In the rows, 128 means zero.
A state moves one step at a time under one of 8 hidden systems, and each row is a state written as 26 numbers. Each run below is a few steps of one system.
z320, trace 1:
[[ 67 140  81 183 121 190  85 122 119 186 158 130 134 126  73 196 152 165
   96 138 112 182 123 122 140 119]
 [190 128 185  69  85 107 149 143 121 121  57 135 118 121  97  83 108  97
  112 104 160 100  98 172  90 107]
 [ 72  96  97 190 174 120 100  90 156  77 192 115 167 103 174 120 142 121
  141 141 141 137 117 138 120  86]
 [134 150 153 122 101 166 126 144 154 172  96 139 120 174  63 155 133 176
  112  72 132 159 151 165 169 130]
 [188  98 130 139 150  89 108 123 150  93  79 129 133  61 155 112 124 115
  145 136 169  69 116 131 119 135]
 [103 106 133 155 172 129 163 118 162 139 190 118 115 149 163 128 153 187
  128 124  87 168 131 128 172 122]
 [184 131 126 110 100 129 118 135 122 136  88 129 147 136  90 140 114 129
  121  97 116  85 182  96 164 195]
 [153  92 111 133 151  99 162 128 107 133 140 128  90  66 178 134 136 149
  110 186 107 123  85  94 105 135]]
z61, trace 2 (8 x 26):
[[111 147 138 137 154 138 121 139 188 129 119 165  88 144 168 156 128 202
  163 132 168 181 108 192 128  88]
 [150 152 173 134 159 127 111 129 151 155 107 106 149 149  91  90 141  95
  194  97 125  91 178 122 202 157]
 [153 113  83 149 173 123 155 144 123 130  94 118  84 123 206 188 154 173
  121 145 167  98 164 104 153 137]
 [149 155 151  73 126 107 155 145 155 137 150 165 103 169 156 113  97 174
  181 146  69 152 138 116 151 182]
 [144 143 105 125 130 133 137 145  59 184 113 106 106 110 106 146 147  91
  137 169  94  91 149  46 147 183]
 [119 119 105  72 107 113 206 144  72 105 150 130  94 152 197 131 119 131
   88 166 104 140 111  98  77 118]
 [ 85 176 118  90  79 137  95 127  84 130 169 153 160 136  83 110  92  76
  157 170  81 159 103 104  79 143]
 [ 79 130 125 127 103 159 146 135  51 149 108  89 128 126  87 126 157  56
   69 131 157 132  97 135  80  56]]
z568, trace 3 (8 x 26):
[[ 91 119  99 194 181 135  85 110 170  99 133 125 134  98 179 152 149 146
  160 139 194 134 119 161 123  75]
 [145 143 185 137 154 139 120 135 201 159 107 136 119 159  98 116 136 178
  168  77 141 147 149 182 196 125]
 [170 124 105 167 185 117 105 127 146 135  89 111 122 104 161 150 148 136
  177 134 159  65 187  92 186 171]
 [151 115 119 129 163 119 172 140 162 155 155 145  74 140 181 164 139 231
  137 145  83 157 142 105 180 170]
 [170 146 113  98 101 131 131 143  97 175 121 138 121 137  91 154 114 146
  134 143  58 112 170  50 166 230]
 [148 100  90  96 111 110 200 144  48 141 142 119  85 104 170 151 133 132
   69 181  74 116 113  51  97 160]
 [105 139 115  59  46 125 159 129  73 110 181 153 150 156 109 113  78 112
   84 152  41 170  96  98  64 157]
 [ 90 129 112 109  62 150 126 126  32 130 123 112 156 106  64 116 128  34
   59 147 127 129  78 114  42  84]]
z320, trace 4:
[[115 130 100 101 112 151 180 149 123 132 124 139  88 183 167 187 133 200
   76 113 135 170 145 145 124 109]
 [159 148 147 113 110 104  71 119 149 116 125 158 163  97  92  90  88  98
  189 145 107 112 114 122 119 174]
 [100 115 127 160 173 146 171 134  92 168 130  78  95 127 145 138 187 116
  104 137 141 127 125 116 146  85]
 [146 139 120  75  85 118 136 133 143  74 121 161 152 171 153 130  83 146
  126 103 126 131 155 139 108 149]
 [111 138 119 173 152 138  83 119 125 168 137 130 125  78  94 135 142 117
  161 167 118 135 100 114 132 128]
 [134 124 158  97 127 128 188 145 111 131 105 105 109 167 142 107 141 118
   99  99 144 121 139 144 131  99]
 [117 129  86 138 123 122  85 112 145  85 145 152 163 114 151 148 103 137
  148 143 131 126 139 118 108 145]
 [124 142 161 135 141 146 136 141 125 188 121 123  99 127  89 128 149 139
  134 134 115 150 108 139 148 115]]
z20, trace 5 (8 x 26):
[[121 146 154  86 144 105 168 136 141  94 141 127 128 190 186  92 119 117
  167 116 129 122 158 136 137 118]
 [119 179  98 129 140 150  87 147 131 150 100 149 112 144 134 176 124 141
  187 148 149 126 163 116 145 152]
 [154 139 170  88 143 116 180 154 129 150  97 129  75 149 157 114 135 147
  143 132 139 129 121 148 135 113]
 [121 155 110 108 147 112 131 135 121 112 145 136 129 149 176 122 115 115
  186 162 117 112 159  94 131 157]
 [119 163 128 101 121 153 147 156 108 170 109 139  86 165 128 165 134 159
  136 138 128 150 142 127 137 132]
 [147 147 143  74 116 104 153 146 104 117 105 141 110 136 153 106 110 101
  157 154 130 109 124 119 102 136]
 [ 81 163 112 120 140 143 130 140 101 147 150 128 112 156 147 143 136 114
  162 163 121 150 132 112 120 115]
 [126 163 140  84 102 138 144 151 109 128  96 134 122 174 122 124 117 108
  137 116 148 130 141 144 111 115]]
z921, trace 6:
[[ 95 132 121 155 121 171 125 140  77 175 106  93 119 118  72 152 167  93
   83 124 149 136 115 131 120  87]
 [149 103 152  93 111  96 156 122 141  61 117 132 146 131 168  86 106 108
  113 106 156 110 114 163  90  94]
 [ 78 136 112 189 150 150  58 104 156 131 159 133 159 101 101 134 137 120
  159 139 139 154 107 148 127 102]
 [164 117 164 135 140 135 140 134 147 137  68 102 125 135 108 121 153 128
  110  71 180  97 150 165 161 103]
 [164 108 115 148 155  90  97 110 179  85 130 151 138  79 173 120 110 154
  171 150 137 103 122 127 126 155]
 [128 138 147 162 162 146 118 130 160 192 138 122 110 137  95 138 153 170
  158 120 100 146 147 123 199 152]
 [198 117 112  99 113 109 155 142 115 120  88 131 117 133 147 145 119 149
  109 116 115  80 174  87 150 193]
 [126 126 115 115 137 111 152 135 115 150 177 150  94 110 157 134 120 169
  139 191  58 156  97  86 121 168]]
z721, trace 7:
[[103 136 142 167 171 152 129 136 131 177 111 108  89 116 122 144 174 138
  134 139 161 145 107 158 143  75]
 [147 135 164 110 139 117 131 126 171 101 111 126 150 172 142  94 118 125
  161  81 154 110 167 160 162 124]
 [137 135 102 168 174 137 100 132 148 152 108 132 100 101 149 173 147 163
  170 151 149 117 146 117 162 144]
 [159 144 172 103 136 124 155 140 147 166 130 133 108 161 114 105 126 155
  157 118  90 137 144 125 175 163]
 [151 143  96 117 134 118 124 136 110 126 122 132 128 128 155 146 116 122
  159 152 110  93 168  71 145 189]
 [127 141 120  93 110 134 162 147 101 161 150 145  93 143 133 147 120 161
  119 166  70 159 114  96 121 159]
 [119 153 116  79  82 122 132 137  75 113 136 136 151 144 114 110  98  72
  133 150  96 119 130  95  90 152]
 [ 92 127  92 108 103 135 159 139  61 120 136 124 110 132 153 151 132 107
   85 162 133 145 101 112  69  92]]
z921, trace 8 (8 x 26):
[[108 152  83 151  99 171  75 130  96 155 107 122 158 131  67 179 130 109
  117 119 135 121 164 102 135 153]
 [167 100 157  98 135  99 199 142 108 128 101 117  77 107 169 102 138 129
   95 144 138 114  90 138 101  98]
 [ 81 147 113 136 121 129  88 106 153  97 192 148 180 152 128 113 100 117
  171 133  94 157 137 124 124 143]
 [125 131 121 148 124 167 133 143  93 173  79  97 109 125  90 168 166 119
   82 110 164 122 137 133 136 100]
 [161 110 149  90 122  81 145 126 147  71 123 147 132 112 174  84  96 125
  141 135 135 112 105 147  96 121]
 [ 78 144 116 181 156 156  79 112 142 154 166 120 151 125  99 137 145 124
  162 136 116 156 132 126 157 121]
 [172 117 142 112 119 132 159 145 121 131  64 114 110 144 127 143 142 138
   92  87 167  97 156 143 140 124]
 [144 120 121 130 141  96 109 117 153 102 152 159 132  85 164 114 104 142
  170 172 106 127 101 118 110 150]]
z162, trace 9, 8 rows:
[[124 160 149 107 100 153 112 136 137 158 122 140 138 162  73 125 116 133
  143 106 115 150 139 144 145 142]
 [148 121 131 130 150 112 136 133 110 120  91 108 115 101 154 115 142  88
  139 142 166  86 127 119 117 110]
 [108 127 126 127 144 121 142 122 157 116 172 145 123 151 167 127 119 166
  146 130 105 163 128 135 138 128]
 [133 156 130 129 119 149 100 141 110 161  96 124 134 136  78 142 129 108
  145 119 132 114 152 119 146 147]
 [149 112 132 110 142 107 167 137 115 114 109 122 102 117 177 121 134 129
  119 144 146 109 117 126 112 116]
 [101 140 118 129 130 134 120 121 134 129 171 137 146 149 127 125 116 138
  151 137  90 153 137 114 135 146]
 [132 143 123 124 120 149 132 144  99 155  85 115 112 134 105 154 144 115
  112 125 151 116 141 124 129 122]
 [131 119 133 102 123 104 155 127 122  95 140 135 128 129 169 105 113 119
  128 143 123 125 113 131  99 118]]
z20, trace 10:
[[137 120 110 120 135  94 132 129  82 128 138 141  94  48 164 118 119 103
  143 224 110 119  52  92  59 127]
 [ 50 151 137 105 106 159 166 129  88 148 198 107 151 204  97 103 134  95
  108 113  70 179 137 114 131 107]
 [130 154  95 101  65 149  90 140  79 100  58 138 152 122  94 157 107  73
  101 119 188 101 132 141  63 107]
 [ 73 130 164 144 159 124 122 116 143 123 155 126 119 107 140  85 141 107
  156 158 156 168  50 186  85  37]
 [ 87 152 141 147 141 150  98 115 147 101 131  96 196 190 104 101 138  70
  161  62 167 106 195 152 166 104]
 [154 120 113 168 158 139  88 132 182 111  55 141 110  98 156 182 142 177
  138 109 226 115 134 188 130  89]
 [160 108 189 152 191  90 135 109 221 120 150 129 125 122 161  67 131 166
  196 109 116 126 129 160 188 135]
 [168 119  93 167 170 134 123 131 146 151 110 105 123 140 150 173 155 172
  142 107 127  84 215  73 218 198]]
z568, trace 11 (8 x 26):
[[116 171 142 115 125 122  78 129 149 130 136 164 137 122 110 109  97 114
  205 158 120 146 107 142 115 139]
 [102 131 139 151 161 151 154 138  98 168 117  81 113 150 119 130 178  94
  118 116 150 115 150 123 159  95]
 [144 141 111  96 123 117 130 136 153  80 106 161 127 153 184 146 101 161
  147 123 159 124 151 148 115 132]
 [112 161 142 147 149 141 102 131 128 187 136 135 106 113  98 131 139 130
  183 165 105 150 106 124 144 136]
 [137 127 130 111 137 134 177 144 102 131 106  96 119 172 149 129 150 111
  110 102 141  97 177 106 155 130]
 [126 143  90 113 120 121 112 134 133 108 133 168 115 119 169 162 100 163
  154 169 124 144 122 120  98 148]
 [118 149 159 115 121 146 143 141 100 190 135 115 112 143  77 112 139 110
  134 139  92 148 114 117 143 130]
 [131 126 100 101 114 122 154 136  87  91 108 111 137 145 165 132 126  93
  107 125 151  92 158 104 106 126]]
z769, trace 12, 8 rows:
[[109 177 135  85 127 145 161 166  68 157  80 114  86 170 143 137 146  84
  148 151 167 115 142 125 111  98]
 [104 181 121  77 121 124 124 150 111 101 113 158 112 159 172 129 101 103
  184 170 158 137 123 141  79 106]
 [ 87 194 148 113 138 151 108 149 101 170 107 127 112 160 104 123 138  78
  194 151 151 138 129 141 123 101]
 [121 166 142  87 133 132 146 156 113 116  76 124 104 173 162 125 133  98
  159 123 190 111 148 158 113  86]
 [102 180 130 118 153 131  97 143 149 123 117 153 112 149 163 137 119 128
  214 159 162 142 130 152 124 109]
 [130 181 163 106 150 140 132 153 129 169  87 125 100 174 117 122 141 113
  188 123 153 119 158 141 162 122]
 [148 156 122 101 154 115 145 153 127 113  85 140  94 150 192 143 125 132
  177 146 170 100 162 125 133 132]
 [124 178 129 104 144 130 126 149 127 160 127 153  92 154 148 142 120 145
  203 167 112 142 142 111 146 156]]
z721, trace 13 (8 x 26):
[[151 126 114 142 161 121 129 137 149 145 116 146  85 103 168 163 138 186
  147 160 132 133 120 122 142 142]
 [130 153 160 107 128 126 128 130 135 155 149 132 137 155  97  97 119 119
  172 127  78 135 141 115 162 163]
 [150 130  91 115 122 129 144 141  87 126 107 119 117 134 154 158 132 124
  115 141 123  97 168  76 133 165]
 [123 136 125  94 109 119 147 134 118 134 158 157 107 129 143 127 102 155
  131 168  83 167  93 122  97 141]
 [ 97 155 122 108  98 141 121 133  73 133 136 113 157 144  92 112 122  60
  129 137 112 122 132 102 104 127]
 [118 117 104 104 108 130 168 138  93 100 114 124 113 138 166 147 131 126
   78 133 156 135 116 136  80  89]
 [ 83 143 140 132 120 132  97 119 138 108 145 143 150 124 121 105 116 107
  149 137 149 158  87 172  86  79]
 [105 128 142 153 144 152 126 128 115 137  96  90 137 139 109 123 164  85
  114  96 189 113 139 157 134  68]]
z769, trace 14 (8 x 26):
[[ 89 131 130 190 157 151  74 112 138 158 139 116 141  88  85 127 157 110
  151 144 145 143  96 146 133  91]
 [139 110 165 116 125 130 163 127 156 108 110 112 137 166 129 105 134 140
   95  61 154 130 144 179 145  89]
 [134 115 106 172 160 117  72 106 185  96 127 143 151  92 154 144 121 154
  170 130 158 115 138 144 140 137]
 [149 125 169 143 157 137 147 134 163 180 128 119 104 143 108 123 151 176
  138 105 106 145 137 140 192 139]
 [181 105 111 125 140 104 140 126 140  94 107 123 139 125 172 132 119 145
  126 112 130  78 180  95 160 178]
 [140 124 104 137 142 126 138 132 124 163 155 145  91 103 145 162 131 185
  131 172  78 150 120  87 145 173]
 [158 124 134  87  90 118 166 136  81 144 134 119 134 141 102 109 117 104
  101 128  69 108 144  75 134 183]
 [115 110  75 125 108 126 146 128  62 114 138 121 124  96 152 155 128 107
   81 174 116 119 108  79  77 129]]
z61, trace 15, 8 rows:
[[144 122 147 155 121 138  87 121 161 162 122 155 123  78  73 131 123 164
  128 135 113 157  75 161 127 126]
 [154  75 152 153 144 111 155 108 135 119 132  87 150 110 119  89 152 110
   88  87 123  95 135 123 157 120]
 [140 100  86 148 122 123 106 111 166  86 141 153 147 103 156 164 106 186
  110 122 128 135 130 133 120 147]
 [164 117 167 132 122 128 132 125 152 168 123 136 121 106  76 109 126 162
  122 118  90 142 103 138 156 150]
 [163  83 114 147 142 108 144 116 118 106 128 103 143  88 146 115 138 118
   95 124 119  83 135  95 138 147]
 [133 108 106 127 112 124 136 120 145 113 160 155 127 117 144 150 109 188
  100 137  90 161 111 123 118 150]
 [156 117 150 118  97 126 125 124 110 150 123 126 139 103  68 104 119 110
  107 125  90 123 112 113 125 156]
 [128  85 106 143 129 115 148 115 106 103 142 112 137  90 150 124 137 120
   77 138 126 118 104 113 101 110]]
z162, trace 16, 8 rows:
[[155 157  82 142 124 171 115 157 101 205  71 133  81 133  99 225 148 184
  115 140 131 123 173  87 172 181]
 [190 111 152  43  94  80 206 147  76 119 116 136  93 121 158  86 101 108
  101 161  78 104  98  87  88 160]
 [ 51 130  63 153 136 148 130 117  70 138 212 107 145 135 146 149 145 102
  116 179  72 152 137  52 120 140]
 [101 149 102  78  53 176 160 154  66 135  94 127 126 186  93 178 125 123
   39  95 145 153 145 141  84  99]
 [ 90 133 125 101  92 111 111 115  87  64 140 134 168 105 136  79  97  40
  124 159 147 126  74 147  27  71]
 [ 25 142 128 178 152 173 106 112 146 123 172 104 161 167 114 126 160 114
  123  97 170 185 116 190 122  29]
 [137 147 160 123 110 141  78 126 185  76  62 141 174 155 103 113 108 109
  152  54 221 109 153 217 123  84]
 [141 129 181 170 199  99  82 113 215 115 115 145 114  74 154  84 133 141
  226 148 179 126  80 195 142  88]]

Which system made each run below?
trace 17 (2 x 26):
[[ 96 122 101 112  83 138 145 128  50 151 168 126 126  95 101 131 123  96
   78 185  74 160  67  88  62 122]
 [ 71 118 143  95  88 142 179 124  82 104 170  97 158 184 112  84 129  72
   62  93 112 157 115 145  88  67]]
  z921
trace 18:
[[180 120 184 110 151  75 119 122 157 117 118 142 126  78 133  54 107 103
  193 154 116  95  86 136 122 141]
 [ 67 110 101 187 168 155 130 107 131 133 191  87 161 152 134 135 165 128
  115 110 110 139 166 101 173 116]]
  z568
trace 19:
[[186 107 141  94  92 124 174 143 100 166 101 130  96 112  94 138 127 160
   66 121  91 128 115 110 131 162]
 [139 110 110 105 106  95 139 115  93  92 167 128 154 102 147  97  99  95
  119 162  80 103 112  73  93 163]]
  z568
trace 20:
[[143 105 153 149 127 139 132 125 142 175 123 127 105  91  83 133 145 166
   93 124 112 157  82 150 137 114]
 [157  86 148 128 124 105 149 112 141  87 126 107 162 121 132  88 126 106
   97  88 132  95 138 133 133 126]]
  z320
trace 21 (2 x 26):
[[121 123 146 177 136 146  71 112 204 128 120 156 137  94  98 137 127 181
  139 108 166 175  85 212 125  80]
 [161  96 178 173 176 110 121 107 173 123 116  82 163 113 111  69 154  95
  153  79 146  73 155 140 194 125]]
  z20
trace 22:
[[199 121 179  96 146 104 163 148 178 121  56 136  92 146 162 113 129 171
  145  90 178 106 146 183 155 116]
 [141 145 106 161 164 108  59 114 166 127 149 153 144  89 143 132 110 138
  226 172 106 109 141  95 158 191]]
  z921
trace 23 (2 x 26):
[[166 152 199  95 134 127 171 155 137 218 127 139  71 145  81 105 134 172
  147 134  64 163 103 131 179 156]
 [143 125  76 101 110 116 147 129  75  97 144 113 162 153 157 136 112  88
  116 134  87  76 196  38 139 203]]
  z921
trace 24:
[[112 109 110 175 172 134 137 122 111 143 132  96 118 108 150 141 168 120
  118 138 147 111 132 108 150 107]
 [145 134 131  84 102 126 151 136 141 113 123 148 125 165 141 134 104 164
  121 110 114 147 143 138 127 144]]
  z320
trace 25, 2 rows:
[[145  80  73 146 153 126 198 135 104 128 143 102  94 137 201 178 162 184
   60 129 110 118 168  78 157 148]
 [143 150 132  95  71 122  82 122 162 120 161 193 153 118  83 121  62 168
  152 144  64 176  94 137 104 183]]
  z721
trace 26 (2 x 26):
[[ 97 154 147  90  99 131 128 131 123 121 149 154 134 151 117 107 102 119
  142 142 111 170  92 157  84 103]
 [ 93 149 134 134 120 149 109 129  93 136 109 100 151 139  87 115 142  57
  132 119 164 114 135 138 114  90]]
  z568
trace 27:
[[136 140  91 145 117 125  50 114 171  92 130 173 155  96 133 158  92 156
  173 148 131 133 129 133 113 165]
 [143 125 183 140 156 135 159 138 121 204 120 100  94 123  83  99 164 126
  127 122 105 135 110 130 174 118]]
  z769
trace 28 (2 x 26):
[[108 126 102 114  88 155 140 131 108 117 126 129 138 152 119 161 123 140
   71 108 132 151 134 135 103 113]
 [131 136 144 121 106 120 100 120 127 121 118 140 143  94  96 102 108  98
  140 142 131 131  84 146  91 114]]
  z20
trace 29:
[[117 105 117 139 115 136 134 112 149 141 185 139 142 130 108 139 121 182
   95 122  68 171 120 120 141 153]
 [171 109 125 121  90 128 125 127  96 138  92 118 141  98  81 132 126 110
   75 111 120  95 131 103 123 156]]
  z568
trace 30 (2 x 26):
[[144 138 135 117 131 123 129 128 133 140 146 129 142 145 118 115 117 130
  159 128  82 119 160  91 163 186]
 [154 114  98 125 129 131 155 140  86 148 105 113 102 114 141 163 144 136
   96 142 123 106 141  86 131 151]]
  z769
trace 31:
[[ 91 158 127 169 173 163 118 151  76 231 109 103  63  92  99 163 187 107
  153 192 139 143  90 109 135  93]
 [144 114 145  62 108 109 214 137 120  70 129 110 142 213 183  93 113 119
   94  71 123 106 186 124 139 130]]
  z162
trace 32, 2 rows:
[[132 149 126 102 116 102 106 121 137 131 184 174 134 108 129 105  81 142
  192 188  45 154 100  89 117 194]
 [114 147 125 111 110 168 175 158  39 206 111  86  97 159  81 150 165  94
   82 132 101 126 150  78 146 137]]
  z20
trace 33 (2 x 26):
[[149 115 149 128 152 101 146 117 200 129 191 155 119 142 160 111 110 211
  166 123  57 163 134 126 181 181]
 [159 126  89 157 120 153 111 134  94 187 108 108 133 110  72 177 147 137
  103 125  92  99 176  55 182 200]]
  z568
trace 34:
[[115 131  79 157 164 164 150 143  95 151 108  82 120 177 158 185 174 129
  113 106 148  90 226  77 190 146]
 [183 146 113  62  99  98 144 155 132 114 102 190  79 118 179 156  76 185
  153 181 103 135 114 112  93 185]]
  z320
trace 35, 2 rows:
[[134  95 109 130  90 107  97  97 143  88 178 154 181  82 107 108  85 134
  108 141  74 145  89 115  89 159]
 [102  91 133 173 125 153 136 109  96 165 149  81 150 102  65 116 167  95
   62 112 106 135 106 116 139 103]]
  z769
trace 36, 2 rows:
[[ 45 184 163 128 144 169 129 146  88 180 130  97 115 177  95 107 166  54
  164 135 159 156 114 160 119  45]
 [116 163 134  96 112 138 116 147 143  69  61 142 141 178 160 131 111 103
  148  89 231 114 152 200  92  66]]
  z769
